(in the rows, 128 means zero)
One turn sends every row of this set to another row. A few are shown first. Where does it send the rows asked after them?
koz: [127 103 113 133 143 152 140 130 148 140 151 136  70 143 136 123 121 130
 136 132 166 106 101 138  98 156 113 123 153 135 134  97 157 131 116 117
 110 116 116 122 147 140 151]
Fugop: [176 148 139 138 132 167 149 124 128 137  99 144 101 143 129 177 160 103
 116 158 134 125 113 140 106 135  86 126 174 124 156  87 124 132 104 125
 111 131 137 145 130 146 146]
tanek: [155 121 123 122 164 139 141 145 136 141 113 145 116 145 124 126 144 110
 116 156 127 130 136 132 129 130 136 133 110 122 131 115 142 174 120 125
 100 148 136 162 115 142 156]
faruf: [160 148 154 139 124 134 147 114 106 123 116 141 110 124 149 162 148 117
 122 146 140 134 108 146 114 140 105 116 169 132 108 121 126 118  97 125
  95 121 156 156 135 135 147]
Met: [158 134 110 130 130 157 150 130 126 148  90 153 119 117 142 136 142 129
 123 161 165 125 122 124 108 150  91 105 109 150 116  91 133 140 132 140
 120 140  99 136 102 130 131]
boba: [152 150 149 134 146 116 172 140 129 131 120 123  95  93 111 111 139 122
 126 101 139 110 110 155 112 140 130 116 124 116 114 133 172 121 110 128
 136 145  90 154 136 130 149]
Kadil: [163 143 134 130 145 119 145 129 126 118 141 113  87  92 111  99 145 125
 110 107 156 101 113 150 129 144 142 132 116 122 119 117 177 126 112 120
 132 134 103 152 127 141 157]
sigip: [152 145 124 124 132 149 168 141 137 158 119 150  96 139 127 132 136 131
 125 150 145 122 135 148 107 136  96  81 136 155  97  89 132 154 114 134
 127 138 117 136 113 143 126]
suren: [169 141 135 159 135 133 152 121 160 146 121 151  77  99 114 120 149 113
 130 129 134 118 117 133 128 136 137 144 136 116 159  91 150 110  93 148
 150 149  94 137 122 110 144]
nites: [146 157 140 135 134 111 141 101 119 116 130 166 100 131 145 128 173 116
 121 138 137  86 113 143 131 155 120 148 139 120 127 132 136 161 131 121
 150 109 128 143 114 133 147]
Miz: [144 107 128 144 158 151 127 131 147 150 156 130  78 144 129 116 125 121
 149 119 149  95 118 123  90 149 121 131 130 119 124  95 146 136 117 115
 123 110 107 124 141 148 143]
Puz: [157 128 124 137 162 125 152 161 129 155 131 125  61 135 117 144 143 117
 107 154 118 128 117 151 125 116 141 117 154 127 123 109 145 157 123 130
 104 146 144 154 135 137 163]
nesig: [167 147 107 142 116 136 143 116 123 151 106 143 110 106 136 154 130 129
 119 149 173 126 114 118 127 150 109 102 144 140 130 100 131  97 139 159
 114 137  99 131 119 119 138]
naso: [167 122 137 132 164 131 147 127 144 152 116 139 110 137 147 148 115  93
 111 149 153 143 111 123 114 144 134 139 115 124 154 118 136 133 113 139
  88 146 125 133 105 121 157]
tapus: [142 121 112 151 152 168 124 126 148 130 127 149  87 125 115 119 161 126
 147 134 130 102 114 125 126 150 111 134 116 110 155  73 146 138 137 120
 114 133  81 141 142 126 139]
dilof: [151 150 135 118 147 163 135 112 151 134  98 133  90 134 109 142 177 111
 142 114 142  94  93 149 100 157 101 124 137 116 140 137 112 144 129 126
 118  99  99 130 109 140 139]
por: [161 119 125 149 165 167 130 133 153 147 127 130  83 117 110 121 159 126
 142 130 140  92 110 116  98 147 122 155 115 111 148  77 142 129 126 126
 132 139  82 132 123 131 144]
gelik: [182 136 129 136 150 140 136 135 110 151 136  96  70 135 103 146 155 115
 103 148 130 141  98 122 134 126 116 139 140 120 141 114 147 148 126 145
 118 129 130 153 130  97 174]
Viguk: [171 134 136 132 165 135 138 126 121 152 130 113 106 123 108 157 132 105
 116 121 140 139 100 121 121 130 114 119 121 110 141 129 136 124 140 135
  70 129 103 143 134 106 161]
Siru: [160 160 118 119 124 152 137 116 146 132 100 137  61 103 125 139 180 117
 105 125 149 107  80 140 108 138 109 142 150 126 159 120 116 142 116 134
 137 113 111 115 112 134 158]
sutol: [135 128 133 118 130 145 147 122 111 124 137 108  99 135 121 120 140 123
 124 122 164 115 108 128 101 152 121 142 123 153 131 127 188 148 108 130
 155 119 122 152 127 134 151]
lol: [162 175 133 132 124 143 163 131 114 143 133 117  80 152 125 142 146 128
 118 149 134 124 127 140 134 146 106  90 150 150 115  81 146 147 124 152
 155 140 121 145 120 130 130]
nem: [167 145 149 136 143 161 142 124 106 116 100 128 116 146 142 164 158 120
 134 149 131 121 106 139 115 153  78 115 154 112 122 105 129 142 116 123
 101 116 144 161 141 146 149]
Tuf: [145 127 136 139 141 131 130 120 117 127 158 111  79 135 137 115 128 112
 124 115 158 104 118 131 110 151 138 138 117 143 129 109 180 141 108 123
 146 110 126 140 130 150 146]
luzo: [168 162 147 138 117 144 148 115  97 112 100 141 115 112 143 151 175 103
 101 158 131 139 112 145 118 135 105 136 144 136 125 109 132 126 106 114
 106 143 132 160 118 121 147]
lafa: [171 137 129 142 149 135 146 127 157 146 130 132  78  83  96 120 153 126
 117 119 153  99 111 136 117 133 148 149 135 122 147  95 155 104 105 136
 133 150  92 137 117 130 152]
Zodez: [173 173 121 135 122 134 148 123 109 136 125 114 101 128 120 138 141 137
 120 138 146 120 118 129 151 154 100  88 153 119 112  98 137 114 148 154
 127 136  98 146 136 116 143]
nen: [177 155 137 131 127 152 157 131 127 129  97 153 111 116 121 148 168 104
 102 150 128 128 118 157 111 126  88 118 164 112 129  99 116 125 109 101
  88 146 115 149 131 135 151]
Gimaz: [143 146 153 139 151 124 151 106 145 137 121 154  85 150 143 148 152 101
 143 131 145  86 101 160 102 170 122 129 154 124 131 136 124 136 122 128
 131 103 122 127 104 140 133]
Zur: [143 165 120 127 128 114 145 119 127 121 124 166  73  90 134 134 175 126
 102 118 136  91  98 150 123 127 120 128 154 119 131 127 125 146 135 116
 123 119 114 127 135 145 158]

nesig goes to sigip
tanek goes to gelik
And these:
koz goes to boba
faruf goes to nen
Zur goes to dilof
Miz goes to Kadil

